[  6   8   2  -2  13  -2  13  10   6  -1  -1 -15   9 -11  -5  16  -3   6
  21   5 -35   1 -17] -> z_447
[ 10  27   2  20  40  11  21  23 -19  79  20 -77  15  22 -30 -88  49 -43
  47  -5 -83 -15  26] -> z_228
[  4  -2   1 -28   7  -4  -4  -5  -2  10   7   6   2  -2  -3  -5  -5   0
   0  -1   3 -15   7] -> z_503
[ 12  12  20   2  11  -2 -12  14   5  -7   9 -24   1   8   7  -2   0   4
  44  11  21  -9 -19] -> z_142
asked: [ 10  28   1  20  40  11  20  23 -19  79  20 -77  14  21 -29 -88  49 -43
  46  -6 -83 -15  26]
z_228
size: [ 10  27   2  20  40  11  21  23 -19  79  20 -77  15]
13
size: [ 12  12  20   2  11  -2 -12  14   5  -7   9 -24   1   8   7]
15

[ 0 -1 -1 -2 -1  0  0  0  3  3  6 23 42 58] : z_611
[ 1  2  5 10 17 41 36 49 68 65 68 53 54 50] : z_142
[ 0 -1  1  2  6 17 41 55 72 55 60 60 58 76] : z_993
[ 0  0  0  1  2  3  5 22 31 38 55 65 72 63] : z_447
[27 50 73 48 60 86 61 63 60 61 57 54 77 72] : z_588
[ 1  0  1  2 -1  1  0  1  1  5  8 19 30 45] : z_503
[ 2  3  9 24 39 62 50 62 55 44 77 67 49 66] : z_940
size: [27 50 73 48 60 86 61 63 60 61 57 54 77 72]
14
size: [ 0 -1 -1 -2 -1  0  0  0  3  3  6 23]
12
asked: [ 0  0  0  1  1  4  5 22 32 38 54 65 72 63]
z_447
size: [ 1  0  1  2 -1]
5
size: [ 1  2  5 10 17 41 36 49 68 65 68 53]
12
size: [ 0  0  0  1  2  3  5 22 31 38]
10
asked: [26 48 72 48 59 86 60 61 59 62 55 55 77 72]
z_588

[  7  68 -71 -34] : z_993
[ 31 -52  88 -16] : z_719
[ 77  52 -38 -87] : z_228
asked: [ 77  51 -37 -86]
z_228
asked: [  6  65 -71 -35]
z_993
size: [77]
1
size: [  7  68 -71]
3

[-25 -11 -57  14 -19   7  54]  z_400
[-21  -5 -30   6  -7   6  36]  z_228
[-16  10 -17  -1   4  13  25]  z_142
[15 25 -8  4 10 20 11]  z_588
[13 44  3 -9 17 27 -1]  z_503
[ 21  49  22 -11  20  32 -16]  z_380
[ 42  70  25 -10  35  37 -31]  z_940
[ 43  77  35 -17  50  37 -38]  z_611
size: [15 25]
2
asked: [ 47  76  38 -16  49  38 -38]
z_611
size: [ 21  49  22 -11  20  32 -16]
7
size: [-25 -11 -57]
3
size: [-16  10 -17  -1   4  13]
6

[-17 -15   5  -8   5  -5 -15   4 -59   6   5  10   5  -6   4 -16  11  -7
  -7 -19  40  -9  -7 -10] = z_400
[  6  24 -41  14   3  47  52 -11   4   6  10 -33  16 -19  -3 -16  11  19
   9 -15  40   9   1 -15] = z_940
[-11  31   1  36   5 -16 -13 -20 -19  -3 -13 -21  -4  11   0 -11  11  -2
  -5   9  40   1   5 -31] = z_719
[  7 -39 -25   1  -4   6  -6 -22 -48  38  16  27 -41 -14  11 -34  11 -28
  -1  -3  40  -3   1  -9] = z_105
[ -8  22   1  26   3 -12 -10 -18  92  -1  -9 -17  -2   9   1 -11  11   0
  -3   8  40   1   3 -24] = z_142
[ 29  -5  76  46  26 -15 -43  55  74  52  10 -21  10 -32 -11 -42  11   7
   2  13  40   0   7  22] = z_503
[ 28  24  -9  13  -9   8  24  -8 -13  -7  -7 -15  -9   9 -10  -8  11  12
  10  30  40  15  12  14] = z_228
[  7 -39 -25   1  -4   6  -6 -22 -48  38  16  27 -41 -14  11 -34  11 -28
  -1  -3  40   1  -2  -9] = z_588
[  9  19  14 -72   5  15 -16  20 -49  33 -31  34  23 -26 -15 -31  11  11
   3 -14  40   4   7   5] = z_993
[  6  24 -41  14   3  47  52 -11   4   6  10 -33  16 -19  -3 -16  11  19
   9 -15  40  18  15  19] = z_611
[ 11 -30  -1 -35  -5  17  13  17   8   2  12  21   2 -11  -2 -13  11   2
   5 -10  40  -5  -5  32] = z_447
asked: [-17 -15   5  -8   4  -5 -15   3 -59   6   5  10   6  -6   4 -16  11  -7
  -6 -19  40  -9  -7 -10]
z_400
size: [ 29  -5  76  46  26 -15 -43  55  74]
9
size: [  7 -39 -25   1  -4   6  -6 -22 -48  38]
10

[-39 -55 -73 -17] -> z_993
[-56 -28 -71  33] -> z_611
[-38 -56 -70 -25] -> z_142
[-51 -36 -73  27] -> z_588
[-79  36  50  -4] -> z_503
[-55 -38 -16 -73] -> z_380
[-79  41  45  11] -> z_447
[-58 -32  -4 -75] -> z_719
[-75  20 -32  55] -> z_940
size: [-79]
1
asked: [-56 -27 -69  32]
z_611
size: [-39 -55 -73 -17]
4
size: [-58]
1
size: [-79  41  45]
3
asked: [-78  41  45  11]
z_447

